128 stands for zero in the data rows.
Two rows play each game, the first against the second. How much does the first row win by? 10 is about a draw, 20 a big win and 0 a big loss. Wins can go round in a circle: one row can beat a second, the second a third and the third the first. Each row has two weighted sums of its numbers, A and B, taken from their middle values. A row wins by its A times the other's B, less its B times the other's A.
[109 103 196 132 101 117  96 123 116  86  95 149  65 117  96  80]
[131 121 150 127 129 140 148 145 134 152 157 125 143 213 110 168] -> 7
[135 126 127 128 151 148 155 146 149 146  92 123 119 143 124 134]
[102 132 131 148 158  95 103  86 161 133 116 102 178 123 183 143] -> 11
[148 138 151 108 137 119 103 112 100 100 131 160 105 117 109 151]
[106 150 130  70 118  84 115  77 124 114 106 108 209 127 248 114] -> 9
[ 93  89 128 108 112  68 103  78 119 115 138 134 231  82 138  86]
[139 154 109 136 142 122 135 121 132 125 205 228 123 152  99 125] -> 5
[126 116 102  81 131 135 105  87 143 113 126 117 192  97 192  97]
[143 128 133 153 144 120 126 111 174  89 140 177 140  88 113 125] -> 7
[139  89 108 113 130 125 128 146 129 116 135 116 147 108 220  99]
[109 135 107  87 124 124  92 118  97 126 134 120 119 191 128 100] -> 7
[154 193 155 131 166 119 127 100 123  91 145 130 148 194  85 140]
[186 129  69 141 150 185 230 131 138 170 140 111 102 121 186 127] -> 7
[108 118 134 173 150 120 117 135 124 142 112 158 111 166 126 180]
[148 129 125  95 102 133 183 143 130 178 138 131  90 135 133 128] -> 5
[171 125  85 117 192 133 115 102 150 109 135 150 101 184 110 131]
[141  99 114  92 124 138 136 204 150 148 138 150 100 123 130 136] -> 12
[150 131 119 109 113 146 129 148  99  91 241 255 139 128 118  51]
[ 96 135 148 102 170  87 121  86 115 115 172 162 119 114  89 107] -> 9
[142 137 101 150 177 129 127 113  99 149 110  78  96 155 107 171]
[119 148 133 132 134 140 160 186 126 142 120  98  89 131  98 218] -> 13
[115 118 131 111 130 135 147  95 151  91 123 133 122 126 150  95]
[130 121 166 174 110 149  88 129 122  84 111  78 117 122 127 108] -> 10
[125 205 149 218 137 139 144 112 205 134 111 150 102 129 106 125]
[118  96 129 124 186  82 132 113 142 100 223 174 131 134 115 129] -> 11
[132 163 129 148  96 151 114 142 165 121 114 118 103 153 124 165]
[205 124 103  75  98 218 173 104 114 193  97 120 121 109 106 113] -> 8
[105 172 145 138 131 126 163 186 131 137 148 133 103  99 108 111]
[111 132 128 162  99 154 116  99 133 138  91 119  84 146 126 144] -> 17
[118  82 125 154 175 101 155 141 171 105 209 210 111 133 131  88]
[ 98 153 181  90  92 129 112  83  81 121 111 124 131 116 108  92] -> 10
[122 112 134 115 147 128 124 118 127 135 123 137 105 195 112 127]
[ 96 109 104 105 155 150 139 132 125 114 131 121 134 210 124 147] -> 11
[138 157 145 126 131 129 122 143 163 157 112  88 124 142 112 181]
[135 141 116  95 141 159 127 109 154 156 136 107 137 153 161 139] -> 10
[132 109 210  99  92 112 143 111 111  72 121 139 136  97  57 122]
[170  96 111  93 138 131  78 120  86 168 153 125  99  82 119 119] -> 5
[146 129  74  94 115 164 161 120 136 160 127 127 118 175 135 115]
[107 135 103 111 147 123  98 120 114 118 208 185 122 157  61  97] -> 11
[121 117 118 163 148 116  89 130 151 129 146 155 128 121  96 149]
[103  85 133 115 111  98 145 159 110  76 110 139 102 119  76 199] -> 7
[115 145  95 143 139  91 141 156 139 149 139 159 131 119 130 220]
[135 194 123 202 162 141 132  91 132 121 159 140 102 107 164 103] -> 11
[124  94 198 111 127 105 156 147  72 110 120 118  94  77  72 151]
[ 93 113 135 124 117 122 147 127  92 157 144 100 163 185 139 195] -> 14
[146 123 133 123 152 133 138 131 162 127 189 178 134 100 129 100]
[ 87 117 128 105 165 137 145  92 113 134 100  94 110 199 127 137] -> 9
[156 101 130 135 130 158 147 145 128 154 146 111 126 163 150 166]
[112 141 106 170 117 146  92 202 127 130 134 127 104 106 123 175] -> 12
[159 111 144 122 138 146 165 112 106 130  99 127 137 204 142 150]
[134  85 199  95  99  95  68 137  95  88 137 124 149 109 106  76] -> 6
[ 93  71 116 122 104 128 133 207 100 143 138 144  97 102 131 164]
[117 194 117 211 118  83 150 125 167 162  97 106 123  95 119 161] -> 12
[126 117 114 100  95  81  87 116 117 119 131 124 255  94 106  33]
[136 108 142  99 106 135 126 163 120 134  90 132 100 108  98 127] -> 12
[131  98 144 127 115  66 101  89 134 107 129 109 244 112 147 101]
[ 92  75 112 118  99  94  56 143 121 128 158  94  99 123 119  55] -> 9
[120 138 117  95 166 114 128 128 137 143 126 142 124 182 137 152]
[107 136 131 106  98 119 130 197 117 104 141 159 111  84 113 133] -> 9
[111  86 116 121  95 112 161  93  67  91 119 162  91 135  91 107]
[141 137  88 111 153 131 146 127 110 156 144 150 136 193 160 193] -> 9
[ 80 120 106 122 135 134  99  89 139 116 112 118 222  90 190  94]
[134 119 151 161 162 131 125 193 124 102 108 201 133 120 138 171] -> 7
[145 123  86  81 141 122 142 115 129 151 121 138 125 218  98 139]
[ 99 162 101 163 125  92 111 129 196 111 143 131 137  71 101 160] -> 12
[150  92 135  89  86 173 151 108  82 168  91 148  93 113 134 128]
[148 148 116 120 147 168 161 150 122 151 129 117 150 195 159 150] -> 11
[ 92 109 123 121 123 112 135 151 121 145  94 122 114 125 115 163]
[130  72 122 134 170  75 120  93 140  97 155 163 118 113 115 138] -> 13
[ 98 117 137 156 126 156 135 143 106 136 147 167 114  94 123 174]
[113 118 196  80 119 115 112  82 122  96  87  71 115 122 112 142] -> 11
[139 159 116 142 135 137 121 124  89 153 124 117  99 166 133 140]
[147 246 124 221 118 130 107 123 191 108  96  83 143 133 144 133] -> 11
[110 136 122 117 113 133 127 129 162 125 147 112 147 173 116 188]
[139 136 130 158 135 102 113 114 157 112 153 132  80 130 109  98] -> 10
[117 123 125 152 125 147 105 200  85 162  78 130 137 118 115 117]
[119 142 131 136 127 119 132 126 110 164  62  89  94 104 113 105] -> 10
[150 106 154 116 137 133 142 127 171 181 129 119  99 166 145 128]
[ 79  83 143 118  76 105 114  90 125  95  81  87 248 119 114  87] -> 11
[ 98 149 153 141 185 132 133 126 145 135 134 119 141 219 155 121]
[134 164 120 103 157 100 125 185 123 157 144 163 122 111 164 158] -> 7
[ 84 123 119 105 128 117 138 205 108 127 152 148  78 119  89 179]
[108 199 120 179  82 122  99 118 137  92 117 112  99 128 113  86] -> 14
[107 136 149 159 129 107 110 154  94 134 102 111 133 202 150 155]
[114 151 111 190 140 111 103 157 144 118 164 158  94 108 153 186] -> 13
[203 101 130 122 125 196 201 149 147 158 125 137 130 129 121 155]
[ 88 143 136 140 111 104 113 117 114 104 118 106 106 121 128 124] -> 12
[ 97 186  88 228  99 153 131 129 209 130 169 119 120 143 103 126]
[ 84  69 255  85 124 124 107 122  64  98 118  94 154 115  74  87] -> 6
[150 149 129 118 146 127 139 130 125 131 129 145 158 158 125 171]
[117 131 148 118 103 143 104 126  96 111 157  99 102 201 140 153] -> 11
[224 137 127 137 112 210 179  85 135 185  88  95 124 132 159 127]
[100  93 185  53  85 102 136  89  89 111 129 119  70  99 126 103] -> 8
[124 121 130 119 120 115  88 138 123 121 102  99 129 146 123 160]
[116 151 116 144 147 122 136 131 127 109 182 114  77 107 138 158] -> 10
[156 101  99 113 114 127 117 122 130 134 223 148 123  89 131  84]
[150 121 129 149 142 140 133 124 143 131 186 157 119 163 115 176] -> 12
[116  78 106 105 159  92 119 109 140  93 151 131 148 121 124  85]
[113 113 115 101 116 100 136 177  85 104  99 140 136 115 124 157] -> 11
[129 117  91 123 124  79 108 172 107 120  99 168 123  97 148 176]
[131 113 123 113 153 136 149 135 149 162 115 138 118 166 130 139] -> 10
[108  98 151 114 130 131  92 166 135 114 134 133 109 120 133 125]
[116  88  94 145 184 120 101  95 122 103 153 157 129 138 104 115] -> 9
[104 149 190 123 121  75 109 109 168 101 137 127 215 104 186 147]
[151 138 141  91 144 127 140 187 115 127 100 136  91 103 106 150] -> 9
[152  76 118  77 119 179 214 106 102 182 116 134 125  98  79  74]
[ 55 135  98 126 187 127 101 125 158  97 160 176 133 132  77 126] -> 3
[181 143 134 120 104 200 205 130 107 161 117 111 117 139 111 125]
[ 97 161  89 121 141 104 153 224 111 115 110 118 112 123 104 146] -> 14
[ 99  91 192 117 120 111  76  83 137 121 107 126 125  97 111  86]
[109 139 102 141 173 115  90 159 195 126 185 149 128 145 116 136] -> 8
[146 139 111 157 154 125 122 145 132 137 125 110 121 160 105 105]
[ 86 140 123 133 126 137 118 145 123 179 123 124  93 156 113 138] -> 12
[109 144 118 135  96 118  88  92 164 109  79 127 201 104 169 136]
[156 110  94 136 133 130 148 105 129  90  80 107  94 109 187 109] -> 15
[120 125  87 119 124 134 105 131 137 101 127 129 206 115 164 110]
[101 155 138 121 196 111 139 105 144 117 231 218 137 116 136 102] -> 9
[113 153 109 173 154 107  95 101 159  80 188 170 118 116 105 145]
[112  91 255 117 121 107 118 118  50 101  95 111 101 104 122 116] -> 11
[107 106 140 140 119  88 132 101 104  93 101 120 211 107 138  98]
[134 155 160 196 125 123 138 117 198 109 139 136 118 106 149 134] -> 9
[151 137 147 155 176 139 147 151 113 133 141 150 111 119  94 113]
[122 131 135  82 106 104 114  62  72  88 131 128 136 103  94 129] -> 5
[116 132 109 156 112 101 152  97 144  90 134 104 187 107 204 144]
[129 135 107 162 133 154 116 130 160 129 108 109 126 165 118 160] -> 9
[ 98  91 134  94 134 111 143 102 116 123 178 127 124 115  87  71]
[148 158 111 116 176 107 127 142 115 117 116 119 115 199 113 147] -> 12
[ 97 114 138 117 124 112 160  74 117  99 148 168 113 116  82  96]
[129 140 103 110 137 116 132 109 129  87 141 124 117 163 138 150] -> 10
[132 115 119  78 151 161 170 125  93 165 110 113 102  98 126  88]
[ 72 125  98 117 115 110  48 129 135 110 145 140  64 105 122  52] -> 1
[109 162 137 137 151 137 144 130 127 141 160 142 115 179 149 169]
[104 148 143 111  91 147 112 197 104 156 121  87 109 128 107 150] -> 7
[ 85 107 136 110 126  98  94 166  70  85 120  88 116 108 109 104]
[119 137 115 157 120 145 111 138 117 131 134 136 148 145 127 119] -> 9
[147  97 125 115 101  87 110 141 117 131 103 126  95  94 125  66]
[ 98 215 150 221  74 111 131 126 169 121 129 121  95 120 123 104] -> 13
[132 123 142 160 154 100 136 107  99 120 106 119 115 164 135 151]
[124 101 143  79 170 144 121 205 126 160 129 161  84 112 101 174] -> 9
[120 129 127 106 116 137 120 104 137 156 123  51 122 129 255 142]
[ 94  80 116 107  87 130  81 130 126 115  97  75  78 124  44 130] -> 7
[ 65 208 150 183  94  84  79 117 149 127 138 131 153  96 107 135]
[129 128  90 106 110 129 128 116  94 134  91  78 140  98 112  86] -> 17
[129 150 128 104 143 152 110 125 132 102 106 107 123 201 104 175]
[132 175 136 158 153  74 128 115 106 115 154 146 131 179 140 137] -> 8
[138 121 165  81 114 127  41 112 110 115  88 124  98  86 105 123]
[141 109 126 153  66 144 132 153 129 138 113  70 173 132 163 130] -> 13
[131 119 143 139 158 162 125 119 105 129 129 129 101 172 195 170]
[164 112 147 155 123 152 145 141 119 120 139 158 105 161 131  91] -> 10
[108 120 108 105  81 124 114  95 193  88  93 112 236  93 180 106]
[127 115  97  87  95 104 104 130  65  97 126 122 150  76  92  95] -> 18
[ 94 200 118 194 145 137 140 132 221 104 160 138 129 116 154 137]
[104 132 114 107 241 156 113 106 114 121 174 169 100 108 135 144] -> 19
[157 123 157  99 171 115 148  91 122 127 125 129 127 184 144 139]
[145 168  94 149 149 127 142 115 148 146 112 100 128 141 185 109] -> 9
[120 120  77  99 157 132 147  98 121 114 106 122 148 152 125 167]
[229  89 102 127 105 247 188 133 113 211 130 149 122 124 143 130] -> 15
[168  94 138 125 123 164 214 124  99 194 138 111 157  95 137 118]
[163 158 128  91 135 176 161 108 134 160 135 167 123 112 169 114] -> 8
[109 125 141 173 159 133 145  68 135 126 154 136 112 152 138 140]
[165 144 108 153 147 124 120 138 155 125 125 123 117 143 121 199] -> 9
[137 129 222 102 127  92  97 115  90  95  99  98  56 128 120  99]
[126 145 140 137 138 108  88  98 122 130 163 120 155 170 128 182] -> 10
[162  98 170 136 158 109 102 101 138 102 120 145 125 179 162 163]
[144 153  69 123 139 107 126 218 131 129 169 170  97 109 154 131] -> 10
[119 119 141 137 103 127 131 115 117 129 171 143 118 125 114 108]
[155 101 127 115 170 101 106 108 109 151 255 191 136 148 165  94] -> 10
[133 125 118 161 144  90 152 122 134 142 129 182 129 115 113 113]
[125 136 218 128 131 110 122 132  98  94 108 118 154 100 102 105] -> 9
[136 103 135 168 193 123 120 145 143 137 189 169 122 105 126 132]
[149 149  99 107 205 129 135 144 100 149 133  88 130 167 138 107] -> 11
[125  84 224 104 152 130 106 125  77  85 117 125 110 133  81 101]
[149 107 137 128 107 120  99  97 134 123  95 105 226  94 165  93] -> 5
[126 117 107  99  84  65 115  87 173 129  87 105 154 100  98 123]
[145 124 134 128 193  95 133 136 153 107 192 231 119 138 107 139] -> 10
[123 128 134 153 162 108 115  86 145 111 155 126 120 162 122 102]
[120 147 110 121 113 102 103  96 141  98 116 101 174 118 208 110] -> 11
[163  86 127  93  73 199 167 129 117 220 114 103 110 111 125 159]
[ 91 142 123 136 100  72 132 122 138  83  55  97 106 136  85 102] -> 12
[142  88 232  80 106  93 117 120 131  84  89  94  99 109  89  80]
[107 116 102 145 156 106 139 160 129 124 121 156 143 119 115 151] -> 11
[151 113 126 109 122 113 161 129  97 125  59 117 133 117 114 107]
[146 133 157 162 124 172 145 142 167 124 112 162 122 171  96 165] -> 14
[110 133 110 163 123 120 137 163 130 123 169 137 109 110  84 135]
[222  98 109 125 129 202 190 117 124 183  90 122 107 118 148 147] -> 8
[140 167 103 133 128 163 162 141 151 145 142 154 134 173 137 169]
[214  83 127 128  89 223 157 138 115 197  96  66 133 118 108 157] -> 3
[ 83  81  73 115  99  98 111 131 117  90 108  95  74 120  91 133]
[104  98 116 136 145  93  69 102  93  71 150 164 121  99 105 113] -> 15
[126  94 117  88 136 132 142 112 135 145 126 114 141 184 150 149]
[104 112 126 127 119 122  80 170 119  96 116 105  88 126 113 178] -> 10
[ 91 178  95 167 102 167  77 115 142 113  88  96 105 122 122 103]
[219  80  99 130 124 222 255 118 117 207 124  82 135 119  83 118] -> 14
[148 104 111 127  96 171 189 129 100 223 101 112 108 143 136 126]
[ 98 122 121 141 101 129 153 113 142 110 100 120 153 108 181 107] -> 11
[131 147 148 100 143 141 131 134 142 112 177 152 128 160 113 185]
[102 103  90 156 123  85 137 226 150 130 160 142 149 124 125 145] -> 9
[119 181 119 200 123 138 124 121 196 128 146 146 130 101 200 127]
[ 91  91 198  64  92 100  89 104 123 112 100  96 104 104  85  96] -> 12
[120 111 106 127 110 132 139 193 108 109  94 116 136  88 146 129]
[115  97 152 113 102  83 119  93 150 109 109  90 201 100 198 122] -> 9
[102  96 116 116 115 117 114 124  83 110 129 132 104 103  92 131]
[119 103 122 128 159 112 112  88 171 143 132  96 119 170 120 176] -> 8
[109 130 101 145 103 128 102 145 176  93 136 113 173  54 173 119]
[144 104 255 116 145  90 123  94  95  73 124 121 137 120 122 103] -> 15
[117 134  98 141 100 140 107 152 127 133 127 152 126 113 126 215]
[108 162 133 156 122 128  98  86 125 129 142 146 108 109 121 163] -> 13
[ 88  51 117 124 155 124 118 217 111 129 150 134  97 130 112 150]
[223 151 144 119 153 241 186 147 120 198 105 137 127 135 192 129] -> 8
[158 126 142 126 117 156 134 121 130 197 133 106  99 107  94 129]
[ 60  86 124  97 109 102  87  92 100  91 113 132 251 101 129  39] -> 4
[224 112 137 109 121 219 212  97 133 190  97 112 108 125 167 131]
[125 127 159 160 111  85 131 110 140 147 136 121  92  97 124 100] -> 11
[ 85  96 130  97 142 116 163 209  95  97 122 158 110 110  91 150]
[108 112  84 106 142 103  88 118  97 113 143 118  92 118 114 130] -> 10
[113 153 115 121 117 110 119 213  97 141 105 127 129 140 120 177]
[130 126 139 123 139 123 149  81 122 120  99 116  97 188 141 136] -> 12
[208 130 110 101  93 202 186  91 107 188 131 119 104 119 113  97]
[151  88 149 128 133  96  78 194  89 105 115 102 117 115  87 140] -> 13
[ 94  98 235 110 124 123  82  77  93 100 107  75  96 108 123 124]
[117 122 112  96 152 153 158 140  94 137 131 123 127  95 109 135] -> 11
[123 107 150 143 158 144 142 146 167 124 127 104 180 126 179 118]
[247  96 156 117 134 201 215 101 124 228 124 113 106  89 136 146] -> 8
[ 81 101 108 107  59  89  97  75  85  67  75  89 244 117 162  88]
[119 107 120 137  79 107 100 115  98 103 103  88 144 117 113 134] -> 11
[115 107 230  65 100 108 100 115  84  98  98 135 135 113  73 132]
[142 113 114  84 125 125 195  89 106 154 133 175 123 131 117 122] -> 10
[ 90 133 120  98 131 121 132 120  93 135 133 157 157 123 107  90]
[173 146 101  94  92 202 255 117 120 173 100 134 135 116 153 140] -> 10
[110  97  90 167 121 123 156 149 139 118 122 124  89 187 186 183]
[205 107 123 155 144 192 187 111 142 218 125 125 135  94 144 117] -> 4
[150 126 138  89 107 159 190  96 113 176  60 128 106 103 128 120]
[154 102 117  68 206 128 108  87 127  99 147 117 126 161 162 146] -> 9
[145 133 114 123 102 130 142 139 125 147  86 125  79 195 164 112]
[134 110 135 134 121  97 134 159 129 149 117 142 126  93 126 135] -> 8
[117 100 203 102  79 101 141 126 121 138 119 157 101  94 113 100]
[ 91  99 255 110  97 106  61 131  96  82 139 115  93  99  86  98] -> 9
[130 123 221 119  91 132 117 102 106 104 122 123 110  97 109 110]
[135 115 126 107 145 144 136 130 134 150 115 135 119 166 150 160] -> 11
[196 113 132 142 111 165 141 116 125 214 122 102 128 131 142  96]
[148 170 147 168 181 146 172 132 143 147 124 159 148 132 158  93] -> 14
[111 168 135 156  94 110  83 155 150 116 159 120 155 131 138 108]
[179 126  91 102 143 220 171 130 121 192 121 116 111 127 130 150] -> 9
[ 81 130 102 129  93  86  91 125 110 126 136 134 121  92 123  94]
[138 156  76 110 167 118 121 128 138 119 111 130 125 200 113 165] -> 8
[131 212 108 207 127 114 128 107 208 124 154 113 158 132 125 116]
[ 75 123 161 145 121 117 117 115 139 145 125 126 154 101  79 144] -> 12
[111 132 149 144 110 138 148 137 176 125 139 112 126 195 128 133]
[119 119 121 153 108 111 135 201 120 152 113 146 113 129 130 134] -> 6
[ 97 101 157  83  94 101  65 134  90  90 138  88  93  92 113  88]
[111 213 134 182 105 151 124  99 135  99 102 102 107 130  91 125] -> 6
[120 143 150 120 115 141 114 149 116  68 207 171 122  83  80  86]
[133  96 124 104 155 139 105 137 136 148 124 108 115 217  95 156] -> 10
[135 102  60 116 125 104 128 192 104 109  97 126 122 118  97 169]
[141 107 124 137 140 149 111  88  80 119 179 165 151 156 104 110] -> 9
[114 122 213 123 125  80 105 105  73 118  99  70 105  81 126  92]
[121  79 122 100 145 113  94 154  98 152 121  90 115 126  99 132] -> 8
[145 129 115 106 109 116 118 110 138 114  80 107 214 109 222  96]
[105 145 117 113 109 116 104 105 134 110 143  86 113 101 143 122] -> 8
[127 126 171 113 150 136 116 130 126 144 109 142 132 171 130 183]
[114  83 174 129  93  95 108 109 131 104  99  85  99  85  88 121] -> 10
[ 92 130 140 123  89 112 119 116 137 105 108 178 123 129 144 114]
[119 129 139 127 137 115  90 120  99 117 148 155 113 112 124  84] -> 15
